Here are some points:
[ -8  20 -26  36 -17 -20  19  -7  32  21 -10  16]
[ -90  -19 -115   90  -27   52 -103   22   25  107  -70    8]
[ 20   2  43 -42 -29 -34  57 -45 -12 -19  26 -37]
[ 17  21  23 -27  16  13  45 -11 -17 -19  14  -6]
[-127   32 -127  127 -100   76 -127   76   62  127 -100   22]
[ 89   2  66  -1  23   5  68 -22 -21 -57  47  -6]
[-40 -10 -16  12 -21  -1  20  40  18  30 -14  15]
[ -63  -21  -68   47  -32  -29  -86   32  -12   70 -100   74]
[-75   4 -84  11   4  18 -70 -29   7  68 -52  18]
[ 27 -20  10 -35  14 -39  16 -21 -28 -40  12 -13]
[ -4  29 -15  48  -8  -4  -6  43   5 -29 -20  27]
[ 17   1  19 -25   8  -5   0   2  -5  58 -14  28]
[ 35  28   6 -40  25 -14   0 -19   7   7   0 -22]
[-108   -7  -94   90    6   65  -82   76   18   85  -65   16]
[-15  -3 -24 -25   5  -1  -7  31  14   3  25 -14]
[-66  16 -46  17 -33  17 -35  13  -3  60 -22  32]
[ 28  22  21  -9  12  32   2 -18 -26   1  11   0]
Here are 27 more points, each followed by its number:
[ 38  -8  59 -33  70 -18 -48 -14 -47 -37  26  43] 0
[-127  -13 -126  119  -33   51  -82   41   39  104  -33   31] 1
[  83   41  127 -119   37  -23   96  -36  -55  -89   10  -19] 2
[ 107   35  106  -55   22   11  104   15  -23 -127   89  -67] 3
[-14 -17 -11 -47  -7  62  20  -8  -6  15  -5 -26] 4
[-44 -27 -36 -31 -42  -8 -24 -17  10  31   4 -16] 5
[-55  43  -2  48 -46  41  12  50  -7   5   1 -32] 6
[-31  34  54  12  12 -36  78  -5  -9   6  20  -6] 7
[ 41  21  41 -20  35 -19  55 -28 -19 -67  18  23] 8
[ 68  27  85 -91  34 -11  77  -8  -5 -12  38 -44] 9
[ 127   11  127 -127   49  -37  127 -106  -71 -127   98  -73] 10
[ 118   18  127  -50   79   10  110  -20    0 -117   68  -24] 11
[  5 -19   6 -18 -18 -15  -5 -19 -19  38 -10 -17] 12
[-13 -25  -6  42  27  10  30 -14  26  14   8  39] 13
[-25  -5 -49 -25  19   7 -98  -7 -32   5  -9  57] 14
[ 41  -6  16 -56  19 -32  12 -48 -28 -40   8  12] 15
[  3  14   6  -4  21  12  14 -20  -8  18 -15 -14] 16
[ 35  -3  39 -42  15 -29  21 -37  41  15  38 -10] 17
[ -45  -41 -105   21  -16  -20  -81  -21   32   63  -48   60] 18
[-61  -5 -72  82 -15  28 -39  -9  39  76 -62  66] 19
[ 74   9  56 -43   3   0  68 -31  15 -53  54 -35] 20
[-27  18  -7  18 -55 -15 -21  -9   0 -36   9 -31] 21
[ 78  13 119 -55 -17 -63  50 -47 -10 -91  40 -28] 22
[-35  13 -19  35  10  29  25  10  17 -10   5 -11] 23
[  6 -21  36 -18 -22  -6  49 -20   7 -16  42 -40] 24
[-34  21   2  47 -14  44   1  24   5  33  13 -23] 25
[ 48   3   8 -21  24 -23  10   7  10 -46  37 -79] 26
Which two of these numbered points are nearest to each point below, ignoring the direction in which the first points spread most? Their numbers follow each, nearest first.
[ 74  33  84 -76  16  -8  79 -12   8 -32  33 -60] > 9 20
[ 127  -10  127  -95   53  -64   75  -28  -10 -127  112 -105] > 26 20
[-46  -1 -25  35 -28  52 -80  58  -5  43 -20 -33] > 25 3
[-27  -8 -41  45  10  48 -57  33 -18  -5 -13  24] > 8 11
[-80 -38 -82  44 -49  11 -88  59  21  37 -27  -5] > 24 5
[ 92  30  80 -39  58 -40  57 -31 -43 -33  21 -16] > 16 8
[-16   5 -10  56 -45 -15 -27  -1  28  24 -17  25] > 22 20
[ 31   5  34  48 -19   5 -39  15  21 -36   8  -1] > 22 20
[-120  -44 -115   22  -29   93  -68   10   16  107  -67   12] > 4 10
[ 10 -12 -29  26   2 -10 -43  16   1 -44  42 -67] > 26 21
[-90  27 -56  79 -42  38 -54  36  14   5 -50 -29] > 21 6
[-17  30  40 -29  -3 -35  84 -25  13  12  23  -4] > 7 24
[ 71 -10  63 -33  21 -38  17 -39  42 -14  32 -13] > 17 20
[ 62  10  39 -23   6  -9  66 -21  36 -41  15 -16] > 20 23
